A single turn carries every row of the set below to another of its rows. Some are shown first; where does it send the rows asked next?
timev: [ -4  -7  -8  -4 -10  -5   3 -10 -24 -27  -5 -14   0  11   2  17   7  -7
 -16   2   7   7 -20  -3  14   3 -19 -10  -9   0 -15]
niron: [ 14   6   8  -5  25 -14 -16   9  -9  -2  18  -7   1  -8  19  16  11  -2
  12  -7  18   9   7   5  13  10 -14 -24 -14  -8 -10]
Nobo: [ 10  19  19  -9   1  13  -9  17 -16   2   6   7   4  -3  17  21  14 -12
  12  11  18  24  10   1   8   0  -1  -8 -10 -17 -19]
nezif: [ 22  15  22 -24   6   3   0  10  -4 -16 -13  -8  -3   2  26  25  10  -7
   7   7  15  28  20   9  13   5 -13  -3 -18  -8  -3]
dib: [ 12  18  19   6  -2  -8 -12   5  -5 -20   7  -5   9  -3  12  25  -2 -26
 -22   7  26  11  12  14  20  -6 -17   9 -18   6  -3]
lani: [  6  24  -4 -12  14   8 -16   0  -3 -12  11   8   1  -8  19  31  10 -15
   8  -9  16  19  -7 -11  16 -13 -16 -23 -23 -25  -8]
Gub: [ -1  -7   7   2 -12  -8   0   2 -30 -26  -1 -11  -4  14  -5  15   4   2
 -15   0   3  16 -14   4  19  -2 -22   3  -8 -19 -18]
pokol: [  2  14  18 -10  -1 -16 -12 -31  -7 -13  -2   2 -11   5   2  20 -14 -11
 -12  -3   7   4  -5  26  12  -3  -8   4 -13 -14   7]
sodi: [  4  -3  -5 -12  -6  -6   3 -10 -20 -17  -5  -8  -9  16  -8  13   0 -15
 -23   8   2  23 -13  -2  21  -8 -24  -3  -8 -12 -20]
vazi: [  4  14   1 -23  18 -24 -18  16 -25  -6  -1  -8  -6  -3  22  21  -2  -2
   5 -19  15  23   1   6  17   3  -1 -18 -16 -15   8]
debis: [ 17  23  11  -9 -13 -13  -4 -25 -19 -13 -11   5   9   4  -3  12   3  -1
 -13   3   9  -3   1   1  27   6   2   4 -20  -4   9]
gibuf: [ -5  19  -6 -16   0   3 -15   5 -23 -23   6  19  11  -2  -7   8   1 -11
  -4   4  37   4   7 -10  26  -2 -22   3 -16  -8   7]
Kude: [ 14  13   5 -32   0   5  -8  10  13 -33   2  -2  -6   4  14  11 -12  -2
  -3  17  19  21 -20  -5  17   6  -9   3 -28 -14  -4]
vutuz: [ 10  18   0 -17 -13  -3  -4 -14 -18 -27  -9  17  -2   5  -2   7 -12   2
  -2 -16  11  -7  -1  14   6  -1  -6   6 -15 -24  -3]
Sipe: [  2  17   4 -22   5 -10 -21   3  -9 -25  -6  15   0  11  31  26  18 -17
  11   2  18   8   1 -17  13 -13 -12 -11  -7 -22   4]
ruvo: [  4  14  -4 -13  23   0  -5   8 -15 -21  11   3   5   2   9  12 -12 -17
  -7 -13  30  14 -20  30  11   5 -12   7 -11 -12   0]
Peze: [ 14   6 -15 -16   7  -7 -12 -10 -17  -6   8   9 -12  10   7   9 -17  -5
   1  17  23  10  -4 -19  14  -4   9  -2 -18 -26 -12]
mosag: [  5   5 -10  -2   3   0 -13 -18 -12 -18  -7 -21   4 -11  20  30 -17  -8
   9  -6  15  12  -5  11  15  12   8   0 -17 -12 -20]
zaz: [  3   9   2 -18  -1 -25 -31   7   6 -25  -2 -20   7  -4  15  22  -3 -19
   5   0  16  -4  -9  -3  25   0 -12   8   1 -14 -13]
ruz: [ 12  10   9  10   0  -2 -14 -11 -10 -25  12   4  -1   6  18  31  -3  19
   0  16   7  13  18  -2  30  -2 -10   7  -7 -17 -12]
kis: [ -8  19   0 -20  -6  -6 -21  23 -12  -8   2   1  -5   3   9  22 -13  11
  -5  11   4  16   5   7  40  10  -8   1  -3   0  -2]

ruvo turns into dib
kis turns into Kude
Where do these go?
sodi turns into timev
niron turns into Nobo
pokol turns into debis
nezif turns into Sipe
ruz turns into Peze

A single turn carries every row of the set below to another of its rows. Some are shown first; where does it send the rows asked next?
Gutok: [  0 -14  -7   0  -7  20 -28  11  -4   0  -7   8   5   6   6  10  -8  10
  -5   1  21   0]
Sanu: [  2   1  -1  -5  26  15 -20  -6   3  -1  -6  -9  -7  -4  11  -5   1 -16
  13  -3 -14   6]
nasuz: [  8   1  -6  -4  -4   2  -5 -10  -9  -5 -32  19   0  -3  10   4  23 -21
  -7  14  -9  14]
gef: [  0  -9   1   5 -14  13 -28  16  -2  -2  -2  -3   6   7   4   3   1   5
  -3   7  15   8]
dutev: [ 12  -6 -16 -13   6  17  -3  -6  -1  28  -8   6   0   9  12  -9   2  14
  -5 -14  -6  10]
Rivep: [ -9   1  -8 -15  21  19  -6  -6   3  -2  -7  -8  -5  -9   0  -3   0 -17
  11  -1 -17   5]
Mitu: [  0 -10 -11 -14  28  17 -20  -4   5   5 -10  -8  -4  -2   6 -15   9 -15
  10   4 -10   7]
logis: [ -7   5   0 -19   4   6 -10   3 -15  -4  -8  -5  -1 -25  22 -11  13   6
 -11   7  11   0]
Sul: [  8   1 -10  -2 -14  13  -8  -3  -6 -11 -29  25  -7  -6  -6   4   9  -6
  -9 -10 -10  12]
guki: [  4 -16  -5   4   2  22 -26  10  -1   2  -2  -3   4   8   6   2  -9   8
  -4   9  11 -11]
delal: [ -2  -7  -5   7 -15  13 -21  10   3  -5   1   0  -3   3  -5  -1  -3  15
  -5  11  13   2]
Luzo: [ 16   1  18 -12   2   2 -11   3   1  -8  -8  17   3  12  21  14  12 -14
  -3   5  -7  10]
nuv: [ 11  -5   0  -8  -3   8  -3 -13  -2 -20 -21  19   3 -15  -5  14  17   7
 -17 -13  -4  -7]
Mokar: [  5 -15 -16 -10  17   0  -2  -9   9  -2 -12   8  15   3  -7 -15   2  22
  -5  14   9   2]
fisu: [  0  -5 -10 -12  10  15   8 -10  -4  17  -7   1   3  17   8   2   7   9
 -14 -24  -6  10]
Ser: [  8  -3  -6 -12 -12   8 -16 -24  -8 -13 -17   9  -7  -3  -3  14   9   0
 -12 -22   8  -6]
vefo: [  2 -19 -20  -6  12  -2   2 -12  12  -5 -16  13  17   8  -4  -6   4   6
   3  11  13   8]
levat: [  3  -6  -4  -8  16  16   2  -4  -2  22 -11   3   2  15   5  -6  14   4
 -14 -19  -7  21]
bep: [  9   2   8  -8  -1   0   9  -5 -16  -3 -25  24   1  -1  14  -2   3 -15
 -10   9   2  17]
bufom: [ -6   4   2 -17  17   4 -24  -7 -16  -6  -7   2   4 -22  18  -9  10   9
 -11   5  16  -4]
Niru: [-11   3  -4 -17  23  21 -13  -7   0   6   1  -1   3  -6   2  -5   8 -23
   5   2 -14   1]
mozav: [  7  -5  13  -1   1   5  -9  -8 -15  -9  -8  17  -7   9  19  13  28 -11
 -16   6  -7  11]
vudo: [ 10 -10 -12  -1   5  -2   1 -13  11  10 -20  -1  20   2  -9  -4  12  13
  -5  13  11  10]
nub: [ -6  -3  -3 -15  14  10 -18  -7 -21   5   3   1   2 -13  20 -20  12   6
 -13   7  12  -7]
Fiz: [  4 -10  -6  -1  -2  10  -2 -12  -9 -15 -38  11  -9  -4  -8   3  -2 -16
  -6  -4   6   9]
zimo: [-12   0  -3 -17   7  11 -11   4  -8  -7  -2  -4  -3 -18  21  -6  15   6
 -17   6  11 -15]
Bame: [ 10   1   8 -20   5  -5 -21 -18   5 -24  -1  14   2   4   3  11  22  -1
  -5  -6  -1   0]
guna: [  1 -12 -11  -5   9  -6  -2 -15   8  -1 -12   2  28  11  -9  -2  13   9
  -5  11  13   7]
voge: [ 10  -7  14  -2   2   9 -13 -17  -5 -19   1  17   3  -1  -3  22  16  -7
  -6   2  -9  -4]
Fev: [  9  -4 -11  -8   9   8   9 -13  -3  19  -6   7  -2  11  22  -8   7   7
  -5 -19  -4  12]

dutev turns into Mokar
Ser turns into Bame
Where do these go?
delal turns into zimo
voge turns into mozav
Sanu turns into Fev
guna turns into gef

A single turn carries every row of the set below to another of its rows. Some are shown first; where does it send the rows asked next?
Kep: [ 12  13 -11  11   6  14  -3   8  -7   7 -10  31   3]
guga: [-15  -9  13  25  -4  -1 -21   3  -6  -9  -3   9   8]
mida: [  3  -9  -6  14  23  13  -7 -17 -15  -6  -3  -5   3]
zoteb: [ 12   7  -9  15   9 -17 -12  10   5  -3  11   7   1]
Rurig: [ 16   6  -5   9  11 -10 -15   3   0   5 -10  25  -3]
Kat: [  3  14 -15  23   3  23   3  10 -12  -8  13  12  14]
tedi: [-6 16 -6  6 -1 28  7 11 -6 -6 -3  4 13]
Popat: [ 10  16 -16  14   5   4   2  20   2   1  10  16   4]
fono: [  0  10   4   0   5 -15 -19   1   4  -7   0  -2  -6]
fases: [  5  -1   2  24  10  13 -17 -21 -21 -13  -5  13  13]
vok: [ 12  -3   3  17  14 -11 -24 -15  -8  -7  -7  13   3]
dur: [-12   0   4  16  -7   3 -10  22   1   3  -7  21   3]
suf: [-11  13   1  11   0  26  -7  -7 -18 -17   4  -2  10]
pum: [  8  13  -7  12  -9  -4  12  -6 -12  -1 -10  25  -4]
Bedo: [  1   5  -6  28   6  14  -9  -7 -16 -18  16   0  17]
zosu: [ -5   2   9  11   7  -4 -15 -10  -3 -16  -1 -14  10]
nupa: [ 11  -1 -13   2  23   1  -1   3   1   8  -8   6  -8]
kemaz: [-11  -5   9  18  -4  -8 -18  13   2  -1  -6  14   2]
suv: [  2   7   3   1   7 -14 -11   8  10  -5  -5  -4   1]
vuniv: [  6   1  -2  24  11 -11 -18  -6  -5 -14  14  -3   8]
boge: [ 0 17 -5 -1  2  5  3 20  7  2 -6  6  3]
Fufov: [  6   4   1  18  -6 -13   1 -22 -15 -10  -8  15  -2]
Tugi: [  8  -8  -7   8  25  -4  -9 -10  -4   0  -6  -3  -5]
kir: [ -7   5   8  10   5   1 -20 -15 -10 -19   4  -9   4]
gesu: [  3   6  -1  20  -7   1   6 -22 -22 -12  -7  15   2]
Lat: [-16   0   4  21  -8  17  -7  17  -7  -1  -5  19   9]
Buke: [  2  -2 -13  12  20  28   4  -9 -16  -1  -4   3   4]
mitor: [  9   8  -3  13  -7 -16   5 -12 -10  -4 -10  20  -6]
Bunu: [  6   9  -7  20   6  28  -4  -6 -20  -4  -6  25  13]
faku: [-10   7   3  14   3  22  -4  -7 -13 -18   0  -9  17]
Faru: [  4  11  -6  17 -10   7  13 -13 -20  -6  -8  22   1]
nuso: [  7   3 -17   5  19  21   7   4  -7   8  -8  10  -2]
giv: [-6 22 -7  3 -3 26  3 11 -8 -4  1 10  4]
dipe: [-18  -5   9  26  -6  15 -13   5 -12  -9  -3  12  12]
kazo: [ 1 20 -5 -5  1  0 -4 16  5  2 -2 10 -7]

Bunu turns into Rurig
tedi turns into suv
Popat turns into vuniv
Where do these go?
pum turns into Fufov
giv turns into fono
nuso turns into Tugi
dipe turns into dur

A single turn carries every row of the set below to another of its rows. Some are shown first; where does it send the rows asked next?
teg: [-11 -32   5 -11  10 -12   3 -10   9 -18  -2 -14  10   9]
sed: [  7 -27  -2  -7   4 -15  14   0  -4 -26  26   8  -3   2]
Ribik: [  7 -22 -26   3   1  -1 -14  -8  10  -5   9  -8  -1  20]
vas: [-12 -33   3  -6   7 -11   9  -7  14 -21   2 -19   8   7]
ponen: [-11 -32  -2  -8   4 -13  -4 -12  12 -13  -4 -16  14  14]
Geris: [ 17 -12 -13   0 -17   9  12  -2   4 -17  -5 -15  -7  -5]
rul: [ 15 -25 -33  -9 -10   2  -6  14   9  -5  14 -10   7  17]
Lomub: [  0 -35   8  -9   8  -6  17   5  14 -24   9 -17   7  16]
Tura: [ 13 -10 -11  -3 -15  12  15  -1   2 -17  -3 -12  -7  -7]
mal: [ 11 -12  -8   1 -17  -9  -6   4  -6  -9  -3   3 -17  11]
nada: [ 13   5 -19 -21  -7  -6   8   8   6  -9  15  -4   4   5]
kifa: [ 17 -13  -8  -3 -18  -7  -3  12  -6  -9   1   4 -16  14]
pom: [ 16 -11  -9  -4 -14  13  17   2   3 -17  -1 -12  -8  -4]
pafa: [  4   6 -21 -18  -8  -9   2  -3   6  -7   9  -6   4  -1]
feb: [ 16 -11 -10   2 -14   9  12  -5   4 -17  -5 -13  -9  -3]
por: [  9 -13 -13  -2 -22 -10  -7   8  -7  -8  -4   1 -13   5]
teze: [  2 -35 -21  -8 -21 -17  -2   4  -8 -10  10  -1  23  21]
Bigo: [ 10 -36 -13 -11 -21 -17   8   3  -8 -17  11   4  23  23]
Vefur: [ -8 -34 -13 -19  -9 -12   1   8  10 -13  -3 -20  24   5]
kitiz: [ 12 -10  -8  -1 -12  12  14  -5   3 -17  -3 -12 -10  -5]
bagen: [ 14 -13 -13  -5 -24  -8  -3  16  -7  -9  -1   2 -12   8]
gazad: [ 15   5 -11 -17   0  -5   8   1   8 -10  16  -1  -3  13]
dezot: [  8 -28 -10 -14  -5 -15  16  11  -5 -26  26   6   4  -5]
Butub: [  6   7 -13 -13   0  -8   2 -10   7  -8  10  -2  -2   7]
pob: [ 10 -35 -14  -7 -15 -14   2   7  -7 -12  16   2  18  32]
bikiv: [  3 -33  10 -16  12  -6  13   6  10 -21   7 -12   8  20]
Fes: [  2 -34  -1 -24  -1  -6  14  20   8 -20   6 -16  18   9]
Kezov: [ 20 -11  -8   1 -13  11  14  -2   4 -18  -3 -13 -10   1]
beba: [ -1 -36  -2 -17  -2  -7  19  17  13 -23   8 -20  15   7]
mufid: [ -2 -34 -17  -1 -14 -18  -7  -9  -7  -9   7   0  18  23]
vabom: [-13 -34  -6 -13  -4 -11  11   5  12 -20   1 -23  16  -2]
Nid: [  5 -23 -36  -4 -10  -2 -14   1   8  -3   7 -12   7  10]
Dorav: [  6 -35 -10  -1  -8 -15  -3  -6  -6 -11  13   3  13  34]
Dav: [ 16 -10  -7  -2 -11  13  16  -2   3 -17  -1 -11 -10  -2]
Kogi: [ 18 -24 -23  -2   0   4  -7   5  10  -7  16  -7  -1  27]
Temur: [ 11 -36  -6  -6 -13 -17   7  -5  -6 -18  12   7  17  31]
rase: [-12 -33  -6 -20  -3 -12   5   4   7 -17  -3 -19  20  -3]
kaz: [  8 -35  -5 -22  -3  -6  10  20  12 -16   8 -16  20  20]
Suba: [  3 -35  -9  -3 -14 -20   2 -14  -7 -16   7   5  17  24]
Rufis: [  5 -34   6 -11  10  -7   5   1  13 -16   6 -12  10  29]
Faki: [ 20 -12 -11  -2 -16  11  15   2   4 -18  -3 -14  -7  -2]
vov: [ -3 -27  -7  -4   1 -19   8 -10  -5 -24  19   6  -1  -7]
ped: [  1 -36 -16  -8 -21 -20   2  -6  -8 -15   6   3  24  17]
Rud: [ -3 -27 -14 -11  -8 -19  10   1  -6 -24  20   3   6 -14]

mufid turns into teze
feb turns into Geris
Where do these go?
Fes turns into bikiv
Tura turns into pom
beba turns into Lomub
Rud turns into dezot
Ribik turns into Nid
ponen turns into Vefur
mal turns into por
gazad turns into Butub
ped turns into Bigo

A single turn carries every row of the set below to another of its rows. Some are shown first; where does it send the rows asked next?
zoge: [ 21   9   4 -27   6  -2 -22 -13 -10  19  -3 -12   4]
Vuv: [ 23  11   2 -27   8 -14  -9  -8  -8   6   5 -11  -4]
tof: [  6   9  14 -19  11 -16   0  10  -6  14  20 -11   8]
nube: [ 14 -11   9  21  -5   8   2 -11 -11  13   3 -23  12]
novu: [ 19  -7  12  13 -18   6 -18   0 -15  -4  13 -18   7]
godor: [ 23  12   1 -27   7 -14  -9  -7  -8   7   4 -11  -5]
kodo: [  5   9  15 -19  12 -14   1   9  -5  13  18 -10   9]
fani: [ 13  -5  10  15 -12  18  -3   1 -11  13  -5 -15  10]
folu: [ 23  11   1 -26   8 -15 -10  -8  -8   7   6 -12  -5]
muso: [  9  -1   4  14  -6  13  -3   2 -21  21  21 -28   3]
zuvi: [ 22   9   0 -23   4 -10 -25 -11 -15  21   5 -19   0]
fim: [ 15  -6   5  21 -14   7  -7   3 -18  15   5 -25   5]
lezod: [ 19 -12  14  15 -11   4 -11 -12 -10  -6  13 -18  11]
gidap: [ 18  -7  16  10 -15  14 -12  -5  -9  -6   5 -11  12]
valin: [  9  -6  10  12   3  17   7 -12 -12  19  16 -22  12]
feka: [  5  10  14 -20  10 -13  -1  12  -7  14  18 -10   8]
kiv: [ 22   5   3 -23  10 -10 -19 -21 -10  19   4 -18   5]
Degam: [  7   3  10   6  -6  28   0   4 -15  19   8 -15   8]

valin turns into muso
godor turns into Vuv
kodo turns into tof
Where do these go?
lezod turns into novu
fani turns into nube
zuvi turns into zoge

